One turn moves every row onto another: examples first, then more rows asked
q4: [ 0.94 -0.47  0.24 -0.34 -1.46 -3.57 -0.70 -0.61 -1.46 -0.69 -0.29  1.37
 -1.38 -1.31  2.01  0.81  0.27  0.95  0.99 -4.59]
q940: [ 0.85 -0.79  1.04  0.35  1.33  0.05  2.16 -2.72  2.08 -0.20 -0.38 -1.77
 -0.88  0.33  1.43  2.76  2.43 -1.73  0.84  0.88]
q623: [ 3.85 -0.40  0.53 -0.38  0.14 -0.33  1.71 -1.14 -3.34  0.59 -0.14  0.63
 -0.53 -0.80 -1.23 -0.19 -0.07  0.33  1.03  3.44]
q942: [-1.53 -0.54  0.96  0.17 -1.90  1.01  0.25  0.41 -2.94 -0.50 -2.39  1.79
 -1.50 -0.52 -0.20  0.50  0.72  0.38  1.93 -4.41]
q952: [ 1.28 -1.30  0.36 -0.38  1.51 -0.48  1.92 -2.93  2.15  0.31 -1.04 -2.33
 -0.95  0.15  1.65  2.71  1.77 -1.08  0.65  1.02]
q138: [ 1.81  1.71  0.22  1.48 -2.88 -0.80  1.76  1.15 -1.81 -2.22 -1.64  1.09
  0.31 -0.42 -2.17  1.73  0.13 -1.05  1.22  1.33]
q445: [ 0.77  2.59  0.33  1.51  0.04 -3.28  1.18  1.03 -0.79 -2.26  0.98 -0.30
  1.22  0.06 -0.03  0.91 -1.98 -0.19  0.74  0.26]
q683: [ 1.45 -1.40  0.51 -0.14  0.68  0.33  2.15 -2.81  1.85  0.18 -1.49 -1.77
 -1.17  0.06  0.96  2.96  2.56 -1.55  0.86  1.25]
q197: [-1.42  0.56  0.05  0.33  0.67 -0.49  1.04 -0.34  2.81  0.36  0.02  1.81
 -0.35 -0.67 -0.54  0.41 -0.29  0.52 -0.58 -4.83]
q364: [ 2.79  0.50 -1.71 -0.64 -1.49 -3.16  0.92  0.56 -1.29 -0.68 -2.50 -1.08
  0.42 -0.77 -0.90  1.17 -2.48  0.97  0.60  1.29]
q972: [ 3.11  0.21  0.65 -0.33  1.79 -1.70  1.43 -1.19 -2.75  0.51  1.38 -0.17
  0.07 -0.44 -0.02 -0.62 -1.20  0.75  0.70  2.88]
q303: [ 1.73 -1.19 -0.10 -0.62 -2.75 -2.66 -0.53 -0.67 -1.86 -0.42 -1.72  1.76
 -1.84 -1.63  1.06  1.13  0.94  0.81  1.13 -4.08]
q749: [ 0.09 -1.05 -1.55 -1.43 -0.25 -0.64  0.77 -0.71  2.55  1.63 -2.49  0.97
 -0.88 -1.29 -1.00  0.63 -0.95  1.53 -0.76 -4.03]
q246: [-0.43 -0.31 -0.27  0.12 -1.56  1.26  1.45 -0.31  2.04  0.53 -2.23  2.75
 -1.10 -1.16 -2.13  1.00  1.12  0.10 -0.26 -3.92]
q68: [ 0.16  0.29  1.81 -0.58  0.15  2.43  1.81  1.28  1.29  1.74  1.11 -0.60
  0.29 -0.53 -1.19 -1.70  0.83 -0.48 -0.09  2.80]
q804: [-0.33 -2.25 -0.57  1.47 -1.11 -1.55  0.08 -1.20 -0.23  1.73 -0.79 -2.86
 -0.25 -1.47  3.03 -0.16 -1.62  3.16  1.71 -0.32]
q101: [-2.25  0.04  0.88  0.08  0.27 -0.92 -0.20  0.27 -2.18 -0.41 -0.54  0.59
 -0.83 -0.18  1.43 -0.06 -0.95  1.09  1.53 -5.17]
q679: [ 1.34  2.26  1.29  1.39 -0.33  0.93  2.35 -0.52  3.16 -1.34  0.38  0.51
  0.87 -1.69  0.21 -1.24  1.35 -0.43  1.67  1.76]
q544: [ 0.34 -0.01  1.12 -1.37  1.11  1.18  1.33  1.06  1.56  2.27  1.11 -1.62
  0.49 -0.58 -0.37 -1.91 -0.49  0.39 -0.39  2.65]
q419: [ 1.11 -0.67  0.78 -1.65 -0.29  2.17  1.53  1.01  1.09  2.50 -0.35 -1.22
 -0.02 -0.89 -1.28 -1.59  0.22  0.22 -0.19  3.17]
q459: [ 0.77 -0.24  0.97  0.51 -2.38 -2.35 -0.30 -0.36 -1.74 -1.22 -0.38  2.45
 -1.54 -1.25  1.18  1.09  1.50  0.04  1.31 -4.39]
q21: [-2.06 -0.32  1.96  4.21 -1.54  0.33  1.02 -0.46 -0.44 -0.23  1.54 -0.63
  0.12 -0.75  2.32  0.05  0.75  0.94  2.29 -0.82]
q725: [-0.73 -1.53 -0.56 -1.51 -1.03 -0.68 -0.43 -0.02 -2.62  0.68 -3.18  0.11
 -1.50 -0.86  0.66  0.22 -1.22  1.87  1.54 -4.41]
q711: [ 0.13 -2.43  0.29  2.46 -4.22  1.66  1.06 -0.79 -1.37  1.04 -2.57 -0.63
 -1.02 -1.69  0.57  0.73  1.39  1.48  2.43  0.51]
q324: [-3.59 -0.24 -0.53 -2.07  0.55  0.92  1.37  0.42 -2.50 -0.15  0.42 -0.85
 -1.87 -1.00  2.40 -0.82 -0.42  1.62 -0.21 -1.43]
q709: [ 2.64  0.81  1.69  0.87  0.94 -0.31  1.90 -0.86 -3.09 -0.34  1.81  1.10
 -0.05 -0.31 -0.81 -0.33  0.30 -0.36  1.02  2.88]
q601: [-2.52 -1.30 -1.26 -2.86 -1.10  1.82  1.47  0.29 -3.10  0.36 -1.67 -0.60
 -2.49 -1.48  1.29 -0.40  0.21  1.70 -0.07 -0.64]
q568: [ 3.10  0.44 -0.49 -0.40 -1.65  1.13  2.11 -0.89  2.68 -0.06 -2.56 -0.10
  0.15 -2.38 -0.53 -0.96  0.90  0.58  1.58  2.65]
q302: [-3.58 -0.05  0.19 -1.40 -0.95  2.55  1.85  0.66 -3.05 -0.69 -0.17  0.44
 -2.18 -1.03  1.18 -0.38  1.26  0.58  0.19 -1.00]
q594: [ 2.14  1.23 -0.38 -0.43  0.83 -1.01  1.62 -1.06  3.60 -0.05 -0.36 -1.39
  0.98 -1.96  1.31 -1.64 -0.96  1.29  1.14  1.76]

q725 moves to q942
q601 moves to q302
q445 moves to q364
And these:
q68 moves to q544
q679 moves to q594
q21 moves to q804
q4 moves to q303
q749 moves to q246
q709 moves to q972
q952 moves to q683

